[-0.783 -7.531 -4.469]
[1.280 5.477 1.360]
[-0.766 -1.276 -0.614]
[1.232 -0.141 -6.231]
:
[5.477 1.360]
[-1.276 -0.614]

[-3.991 2.133 -1.480 -4.894 -0.086]
[-8.034 0.319 -1.110 -0.137 -2.262]
[-4.828 -0.657 1.964 2.514 0.505]
[-4.154 2.339 1.573 -3.763 1.422]
[4.020 -1.005 -3.906 3.016 0.646]
:
[0.319 -1.110]
[-0.657 1.964]

[2.962 1.259 -1.991 -1.259 -3.095]
[3.391 -1.517 -0.867 2.554 -0.788]
[-4.909 -7.490 -4.632 -0.282 -7.151]
:
[-1.517 -0.867]
[-7.490 -4.632]

[-0.992 -2.216 6.615]
[1.090 0.016 0.728]
[0.545 1.982 -1.106]
:
[0.016 0.728]
[1.982 -1.106]

[-1.135 1.610 -3.850 -7.144]
[1.646 -4.301 -7.762 -6.483]
[0.414 -0.089 -1.864 -0.834]
:
[-4.301 -7.762]
[-0.089 -1.864]

[-6.821 -0.644 0.686 -4.097]
[5.270 1.606 -3.244 -4.735]
[-3.911 1.061 -1.812 -6.146]
:
[1.606 -3.244]
[1.061 -1.812]
